Each row has a name. Each piece below is followed by the name of the row it came from. Each question is about the rows just above it. Some pieces are copies with a little noise.

[ 0.069,  1.330,  0.357,  1.844,  2.355, -0.011,  2.266, -0.691,  0.419,
  2.068,  2.407,  4.701,  0.256,  0.476,  1.989, -1.048,  6.612,  1.881,
  0.788,  1.613,  2.046,  2.049, -0.059,  4.131,  9.015,  1.595,  9.058,
 -0.849,  1.363,  0.943,  0.101] -> Reri
[ 0.777,  0.247, -0.484,  0.521,  0.507, -0.673,  0.420, -0.582, -0.866,
  0.477,  0.800,  3.634,  0.397, -0.663,  0.115, -1.037,  3.234,  0.114,
  0.873,  0.185,  0.696,  0.263, -0.110,  2.269,  4.958, -0.230,  7.289,
 -1.067,  0.332,  0.712, -2.219] -> Divo
[ 1.527, -5.465,  2.349, -5.908, -5.850,  1.486, -5.457,  2.369,  2.571,
 -5.828, -5.902, -5.241,  0.827,  2.942, -5.955,  1.493, -3.649, -6.306,
  0.768, -5.293, -5.709, -5.667,  1.626, -1.105, -4.047, -5.789, -8.764,
  3.276, -5.968, -0.109,  0.338] -> kiraf
[-0.832, -1.290,  0.931, -2.346, -1.650,  1.111, -1.340,  0.519,  0.306,
 -2.177, -2.159, -2.929, -0.309,  1.281, -1.185,  0.415, -4.406, -1.264,
 -0.186, -1.954, -2.657, -1.665,  0.383, -2.566, -5.825, -1.700, -7.694,
  1.198, -1.107, -0.611,  0.710] -> temo
[0.137, 1.742, 3.966, 2.040, 2.741, 3.044, 2.612, 3.068, 3.470, 2.301,
 3.387, 2.192, 0.504, 4.444, 1.709, 2.484, 4.675, 1.811, 0.871, 1.282,
 2.859, 2.522, 2.895, 3.136, 4.941, 1.516, 3.518, 2.557, 1.456, 2.264,
 0.832] -> lurup
[ 0.087,  0.956,  4.387,  0.655,  2.131,  2.579,  1.774,  2.853,  4.148,
  1.152,  1.819, -0.627,  0.046,  4.743,  1.144,  2.779, -0.247,  0.924,
  0.406,  0.592,  1.374,  1.636,  2.586,  0.381, -0.886,  0.663, -2.866,
  2.739,  0.826,  0.554,  1.546] -> karab
[-0.081, -0.399, -3.397, -0.410, -0.997, -2.741, -0.435, -3.123, -3.400,
 -0.440, -0.761, -1.685, -0.328, -4.280, -0.204, -3.037,  0.354, -0.291,
 -0.565,  0.013, -0.846, -0.542, -2.641, -0.794,  1.616,  0.242,  1.547,
 -2.408, -0.765, -0.460,  0.561] -> vapa
which: [ 1.528, -5.464,  2.349, -5.908, -5.851,  1.486, -5.458,  2.369,  2.569,
 -5.827, -5.901, -5.240,  0.826,  2.944, -5.955,  1.493, -3.649, -6.308,
  0.769, -5.290, -5.710, -5.666,  1.627, -1.105, -4.046, -5.790, -8.763,
  3.276, -5.968, -0.109,  0.339]
kiraf
which: [-0.832, -1.290,  0.931, -2.346, -1.650,  1.111, -1.340,  0.520,  0.305,
 -2.177, -2.159, -2.929, -0.309,  1.280, -1.186,  0.415, -4.405, -1.265,
 -0.185, -1.954, -2.657, -1.664,  0.382, -2.566, -5.825, -1.699, -7.695,
  1.198, -1.107, -0.612,  0.710]
temo
which: [-0.080, -0.396, -3.398, -0.411, -0.996, -2.741, -0.435, -3.124, -3.399,
 -0.441, -0.761, -1.685, -0.326, -4.281, -0.202, -3.037,  0.354, -0.293,
 -0.565,  0.014, -0.847, -0.543, -2.641, -0.794,  1.617,  0.239,  1.548,
 -2.406, -0.765, -0.459,  0.561]
vapa

[-7.386, -5.217,  0.317,  0.115, -4.292,  3.250,  1.298] -> bipo
[-0.559,  2.129, -5.110,  5.367, -5.787, -0.989, -2.586] -> gimim
[-8.056, -2.938, -1.578, -0.727,  0.190,  3.056,  3.505] -> Ren
[-4.277, -2.446,  4.624,  4.055, -6.729,  1.599, -3.864] -> rek
[-6.090, -5.630, -0.308, -1.529, -1.891,  3.596,  2.318] -> pafir
[-7.386, -5.217,  0.317,  0.115, -7.023,  3.250,  1.298] -> Lavo
[-3.652, -4.312,  4.418, -0.145, -6.329,  1.887, -2.317] -> gudef
[-2.875, -1.085,  2.132,  4.415, -5.713, -1.317, -5.304] -> zaf
[-5.525, -4.669,  4.152, -0.874, -4.234,  2.042, -2.281] -> mulit
[-2.747,  1.146, -1.661,  7.245, -6.078, -0.568, -3.849] -> gozog
[ 0.969,  0.505, -7.829,  5.962,  0.387, -1.303, -4.094] -> diruz
which: [-4.277, -2.446,  4.623,  4.055, -6.729,  1.599, -3.864]
rek
which: [-8.055, -2.938, -1.578, -0.724,  0.190,  3.055,  3.506]
Ren
which: [-7.386, -5.216,  0.317,  0.115, -7.022,  3.250,  1.296]
Lavo
which: [-5.525, -4.668,  4.153, -0.873, -4.234,  2.042, -2.281]
mulit

[-2.010,  0.620, -1.995, -0.330,  0.923,  2.677,  1.970, -2.759,  0.389,
 -0.532, -3.435,  2.255,  1.132, -2.043, -2.724, -1.741,  0.846, -0.644,
  1.458, -0.671,  5.880,  4.027, -1.651] : zif
[-0.892,  3.737,  4.014,  1.958, -0.789, -0.642, -1.676, -1.480, -0.915,
  0.948,  3.688, -1.987, -2.266,  1.018, -4.254, -3.390, -0.513, -1.644,
  1.358, -2.427, -1.508, -6.024,  2.361] : loz
[ 3.160,  3.612, -3.806, -7.092,  2.013, -0.474,  3.917,  0.772, -1.241,
 -0.765, -5.542,  3.157,  0.866,  2.636,  1.649,  2.116, -1.542,  2.664,
 -2.490,  1.247,  2.685,  2.318, -0.131] : padu
[-4.063,  4.323,  0.362,  0.432, -1.860,  2.795,  2.585, -1.266, -1.052,
  2.137,  0.942, -1.074, -1.955,  1.893,  2.293,  1.652, -1.497,  0.922,
  0.938,  4.153,  0.500, -3.404, -2.950] : Vati
[-2.148, -1.681,  0.278, -1.640,  3.143, -1.981, -2.920, -0.458,  0.884,
  2.014, -2.266, -0.036,  6.229,  1.756, -3.375, -1.752, -3.290, -0.929,
 -0.065,  4.585, -1.676,  1.928, -1.915] : Gumir
[ 2.463, -1.363,  1.832, -2.266,  0.318, -3.057, -1.300, -0.008,  2.526,
 -3.598, -4.455,  1.927,  0.987,  0.121,  1.597,  2.429, -1.976, -0.060,
  0.399,  3.650,  3.130,  9.715, -2.237] : merot
which: [-4.060,  4.323,  0.362,  0.431, -1.861,  2.794,  2.583, -1.266, -1.052,
  2.136,  0.941, -1.075, -1.955,  1.893,  2.294,  1.653, -1.496,  0.920,
  0.939,  4.153,  0.500, -3.404, -2.950]
Vati
which: [-2.010,  0.620, -1.994, -0.329,  0.923,  2.676,  1.970, -2.759,  0.389,
 -0.532, -3.435,  2.256,  1.132, -2.043, -2.725, -1.741,  0.846, -0.644,
  1.459, -0.671,  5.880,  4.028, -1.651]
zif
which: [ 3.160,  3.612, -3.807, -7.090,  2.013, -0.474,  3.917,  0.771, -1.240,
 -0.764, -5.541,  3.154,  0.867,  2.637,  1.649,  2.117, -1.542,  2.666,
 -2.489,  1.249,  2.686,  2.320, -0.131]
padu

[-0.418,  7.111, -0.283,  0.438, -1.000,  5.217, -0.178] : fuvot
[-0.512,  0.357, -1.333,  1.315, -0.465,  1.240, -0.569] : timol
[-0.087, -2.329,  0.552, -0.059, -0.221, -1.466, -0.102] : duf
[-0.605,  4.277, -0.028, -1.075, -0.301,  2.420,  0.305] : nidat
[-0.070,  2.596,  0.626, -1.292,  0.030,  0.732,  0.041] : Sim
[-0.070,  2.596,  0.626, -1.292, -0.644,  1.264,  0.048] : zegis
[-0.938,  0.730, -2.994,  6.890, -0.569,  2.338, -1.102] : rodop
[-4.486,  3.455, -3.025, -2.271,  6.611, -0.745,  4.049] : Vibo
[ 0.451, -1.424,  0.286,  3.185, -2.134,  1.742, -2.208] : rasu
[-1.133,  0.357, -1.333,  1.315, -0.465,  1.240, -0.569] : Suler
which: [-0.070,  2.594,  0.624, -1.291, -0.640,  1.265,  0.048]
zegis
which: [-0.087, -2.331,  0.551, -0.059, -0.222, -1.466, -0.103]
duf
which: [-4.484,  3.455, -3.026, -2.270,  6.610, -0.745,  4.049]
Vibo
which: [ 0.451, -1.425,  0.286,  3.186, -2.135,  1.743, -2.208]
rasu

[ 0.483,  1.576,  1.418,  1.254,  2.201,  2.549,  0.653,  1.136, -0.773,
  0.068,  2.549,  1.033,  2.157, -2.137,  1.250,  0.329, -0.178,  1.104,
  1.719,  1.675, -1.787, -2.556,  0.821, -3.575,  2.486,  0.154, -0.037,
  2.311,  1.342,  1.375,  1.098,  2.872,  1.531,  1.079,  2.222,  0.651] -> Viz
[-3.907, -5.456, -2.952, -4.393, -2.045, -3.862, -4.736, -4.072, -2.065,
  1.368, -4.159, -4.766, -2.445,  1.166, -4.856,  1.335, -4.064, -3.925,
 -4.691, -1.420,  1.085,  1.226, -4.479,  2.326, -1.417, -4.502,  0.568,
 -2.282, -5.227, -4.722, -4.486, -2.480, -3.671, -4.732, -1.757, -3.711] -> vakib
[-1.539, -0.933,  1.004, -1.540,  0.029,  1.349, -1.163, -2.168, -3.323,
 -0.823,  1.393, -0.621,  0.453, -4.258, -0.500, -0.279, -1.052, -1.400,
 -0.617, -0.175, -2.458, -5.553, -0.480, -7.202,  0.327, -0.887, -0.379,
 -0.123, -0.551, -0.838, -1.212,  0.378,  1.149, -0.912,  0.003, -0.318] -> biniv
which: [ 0.482,  1.576,  1.419,  1.254,  2.201,  2.548,  0.652,  1.136, -0.773,
  0.068,  2.550,  1.033,  2.158, -2.138,  1.250,  0.330, -0.178,  1.103,
  1.719,  1.675, -1.788, -2.556,  0.821, -3.574,  2.485,  0.155, -0.036,
  2.311,  1.343,  1.375,  1.099,  2.872,  1.532,  1.080,  2.222,  0.651]
Viz
which: [-3.906, -5.457, -2.953, -4.394, -2.046, -3.859, -4.735, -4.072, -2.064,
  1.366, -4.157, -4.766, -2.445,  1.165, -4.856,  1.336, -4.063, -3.923,
 -4.691, -1.419,  1.085,  1.227, -4.481,  2.325, -1.417, -4.502,  0.568,
 -2.281, -5.227, -4.724, -4.484, -2.480, -3.672, -4.735, -1.758, -3.710]
vakib
which: [-1.538, -0.930,  1.003, -1.540,  0.029,  1.348, -1.162, -2.169, -3.323,
 -0.821,  1.391, -0.620,  0.452, -4.258, -0.501, -0.281, -1.053, -1.398,
 -0.616, -0.174, -2.458, -5.555, -0.479, -7.202,  0.327, -0.890, -0.378,
 -0.124, -0.548, -0.838, -1.210,  0.377,  1.148, -0.912,  0.003, -0.316]
biniv

[ 0.308,  0.716,  4.718, -0.673, -0.098]  paba
[ 0.253,  0.686,  2.962,  1.648, -0.254]  dipir
[ 1.951,  2.944, -4.668,  2.193,  2.215]  kav
[ 0.715,  0.151, -5.984,  0.146,  0.864]  kog
[ 3.158, -0.258,  1.892, -0.496, -0.431]  baf
[ 4.292, -0.947, -0.624,  0.063,  0.591]  dag
[-3.766, -0.579,  0.562, -0.619,  0.297]  gamiv
[ 3.673, -1.532, -1.775, -0.346,  0.362]  Dabaz
[ 1.951,  2.944, -0.086,  2.390,  1.624]  Likat
which: [ 0.253,  0.686,  2.962,  1.648, -0.254]
dipir
which: [ 0.308,  0.715,  4.718, -0.674, -0.099]
paba
which: [ 0.715,  0.152, -5.983,  0.147,  0.864]
kog
which: [ 3.673, -1.532, -1.774, -0.346,  0.362]
Dabaz
which: [ 1.951,  2.944, -0.086,  2.390,  1.623]
Likat
which: [ 4.292, -0.948, -0.624,  0.062,  0.591]
dag

[ 1.004, -1.388, -0.030, -1.969] -> mano
[ 1.004, -1.388, -0.030, -4.174] -> bog
[ 4.278, -5.234,  5.734, -0.177] -> Lifin
[-2.324,  2.022, -7.186,  0.859] -> Lepup
[-2.324,  2.022, -7.186,  0.673] -> gobe
which: [ 1.004, -1.388, -0.029, -1.969]
mano
which: [ 1.004, -1.388, -0.030, -4.175]
bog
which: [-2.325,  2.025, -7.187,  0.674]
gobe
which: [-2.325,  2.019, -7.187,  0.859]
Lepup

[-0.107, -0.467,  1.647, -0.158,  0.567] -> fef
[ 1.701,  0.527, -0.231, -1.170, -1.350] -> nupom
[-0.191, -1.624, -9.553,  0.768,  3.236] -> nokol
[ 0.729, -0.479,  0.699,  0.017,  0.751] -> dudan
[ 0.221, -0.646,  0.096,  0.136,  1.003] -> suge
[-1.355,  1.234,  7.435, -1.131, -2.745] -> Tivu
[-1.924, -1.747,  0.878,  0.701,  0.584] -> lega
[-3.041,  0.299, -0.212, -1.287,  2.960] -> Fip
[ 0.547, -0.498,  0.631,  0.258,  0.776] -> sak
[ 2.071, -0.793,  0.384, -0.875, -0.713] -> Denir
[-3.041,  0.299, -0.212, -1.287,  3.809] -> dokem
which: [-3.042,  0.299, -0.212, -1.287,  3.808]
dokem
which: [-3.042,  0.298, -0.211, -1.287,  2.960]
Fip
which: [-0.191, -1.624, -9.552,  0.768,  3.236]
nokol

